[ 0.091  0.059 -0.005  0.049  0.107 -0.202 -0.172] Out: -0.202
[ 1.20 -0.32 -0.95 -1.46 -0.23  1.05] Out: -0.23
[ 0.00 -0.19  0.17 -0.18 -0.01 -0.09 -0.09] Out: -0.09
[ 0.057 -0.107  0.151 -0.102 -0.175] Out: -0.102
[-15.5  -1.5   0.0  19.0   9.0 -13.1   3.5] Out: -13.1
[-120.60  -19.50   -7.75 -158.25 -142.90  195.65] Out: -142.90
---
((8056, 6421, 5761, 4907), (9999, 4500, 3045, 7119), (3176, 7520, 8765, 3815)) | 8056, 3815
((75, 21, 69, 6, 82), (59, 57, 72, 58, 54)) | 75, 54
((2615, 9455, 5791, 5682, 3911, 5565), (7217, 8167, 5605, 5590, 5820, 5016)) | 2615, 5016
((3613, 1655, 2149, 7871, 9928), (6488, 6357, 6021, 8685, 8246), (8076, 6370, 3247, 5728, 4610)) | 3613, 4610
((2, 158, 100, 122), (184, 144, 37, 128), (212, 109, 90, 156)) | 2, 156
(226, 39, 206, 81, 140) | 226, 140
((4, 5, 7, 2, 6, 4, 4), (1, 1, 6, 5, 3, 8, 3)) | 4, 3
---
[[ 0.23  0.41  0.15 -0.47  0.27  0.09 -1.92 -0.73 -2.11]
 [-2.56 -0.84 -0.13 -2.24  0.33  0.31  0.16  1.88 -0.01]
 [-0.34 -0.50 -0.48  0.26 -0.45  0.05 -0.95  1.80  1.97]
 [ 0.90  0.20  0.06  1.06 -0.17 -0.16  0.93 -0.77  0.44]
 [-2.02 -0.52  0.10 -0.15  0.43  0.24  0.75 -2.29 -5.64]
 [ 0.66  0.57  0.33 -0.17  0.31 -0.03 -0.50 -1.27 -1.60]
 [ 1.38  0.54  0.18  0.30 -0.04 -0.18  0.23 -0.05  1.70]] -> 0.15

[[ 0.52  2.81 -2.97  2.53  0.55  1.02  0.40  1.20  0.19 -2.02 -1.48]
 [ 0.67 -0.17  2.23 -1.15 -1.12 -0.10  1.87  0.98 -0.67 -2.73  0.04]
 [ 0.37 -2.45 -0.89 -1.51 -1.14 -0.90 -2.58 -0.91  3.51  0.49  0.25]
 [-3.70 -4.52  1.90  5.68  4.57 -3.18  1.16 -4.76  0.28  2.67 -3.62]
 [-0.50 -0.71  0.08  2.07  1.58 -1.58  1.46 -0.71  0.54  0.31 -1.83]] -> -2.97

[[-0.07  0.42 -6.37  0.09 -0.21 -0.05  4.04  2.55  1.78  2.24 -0.02 -0.84
   1.15]
 [ 0.49  0.90 -2.62 -0.64 -3.88 -1.71  2.36 -2.03 -0.29 -2.38 -1.84  0.13
  -1.03]
 [ 0.86 -0.07  1.11  0.11  0.04  6.96 -2.59  0.20 -1.53 -0.95  1.42 -0.99
   1.88]
 [ 0.04  1.47 -3.53 -0.05  0.82  2.04 -1.58 -0.06  0.60 -1.34  1.98  1.24
  -0.12]
 [ 0.89  0.67 -1.24 -0.13  1.71  1.56 -0.48  1.07 -1.04 -0.10  0.58  0.73
  -0.31]
 [-0.30  0.36 -1.21  0.67 -4.16 -2.19  1.14  1.86  1.42  0.76 -1.80  1.05
  -0.84]] -> -6.37

[[-3.80 -1.89  0.13 -1.70 -3.88  1.36  0.41  0.78 -4.05]
 [ 1.50  4.75  1.24  0.78 -0.67 -5.78  0.30 -0.30 -1.45]
 [-4.35  0.43  1.46 -0.94 -1.93  1.14 -0.52 -1.31 -5.25]
 [ 1.18  2.02 -0.10  1.24 -0.77  6.48 -3.12  0.49  0.55]
 [ 3.20  1.58  3.41  2.09 -2.98 -0.30  3.69 -2.54  2.31]
 [-0.35  0.12  4.89  1.86  1.69 -3.27 -0.50 -2.97 -0.50]
 [-4.44 -2.96  0.35  4.49 -1.45  0.37 -2.89  1.10 -0.67]
 [-4.05 -2.32  0.62  1.97 -2.34 -1.95 -1.35  2.27  5.36]] -> 0.13

[[-2.64  0.65 -2.61  2.75  1.32 -1.58 -3.29  3.38 -2.81 -1.63 -3.08 -0.01
   6.32 -1.02  3.62  0.07]
 [ 4.54 -5.39 -1.81 -0.70  2.79 -0.27 -0.50 -0.55  2.42 -1.02  1.92  1.32
   0.38  4.77 -0.37 -0.77]
 [ 4.54  2.10 -4.29 -0.58  0.61 -0.40 -2.14 -0.27  0.87 -1.50 -0.02 -1.67
   2.16 -0.21 -3.32  2.88]
 [ 2.66 -2.36 -0.54 -0.72  2.38  1.50 -1.57 -0.49  0.84  1.76  1.85 -4.79
   0.25 -5.35  2.71  4.45]
 [-1.28  1.38 -0.15 -3.46 -2.87  2.08 -3.39 -3.76  2.35  2.95  1.54  1.85
   4.52  3.42 -1.70  6.94]
 [ 1.65  2.87 -1.09  1.44  1.17 -0.54  1.73  3.46  0.38 -0.93 -0.53  2.39
  -3.27 -0.52 -4.88  0.76]
 [ 2.99 -1.35  4.25  2.95  1.67  1.55 -2.38  3.12  2.70  0.98  2.17  1.09
  -5.06 -2.99 -0.91  0.83]
 [ 1.40  3.52 -4.91  1.02  0.71  3.44 -1.67 -0.17  3.62  3.51  3.89 -0.73
  -2.34 -0.89  3.62 -1.71]
 [ 1.21 -2.79  0.52  0.29  1.29  1.42  0.93  1.64  1.94  0.92  2.51  2.97
   1.89 -0.26 -1.04 -5.74]
 [-1.25 -3.27 -3.69  3.08 -1.98  1.96 -0.80  2.04  1.60  2.17  2.34 -1.17
   5.14  1.50 -4.29 -2.29]
 [-2.80 -3.89  1.91  0.30 -4.70 -0.33 -0.71  3.05 -0.53  0.37 -1.12  4.42
  -0.11  0.60 -4.64  3.37]
 [ 0.82  0.24  4.96 -2.79  3.05  1.36  2.53 -3.58  0.76  1.47  1.04 -2.82
   2.75 -0.57 -1.64 -3.93]] -> -2.61
---
[-794  942  -56  438 -553  745] result: 745
[803 684  31   2] result: 2
[ 456  359 -948  855] result: 855
[-670   12  273  -27  380  632  -75] result: -75
[-794 -223  846    7  406  482] result: 482
[ 17 -18 -21  48 -29] result: -29
[56 45 14  6 83 87] result: 87
[3400 8150 3313 2657] result: 2657
[10 48  1 28 43 83] result: 83
[89 93 84 22  3 98] result: 98
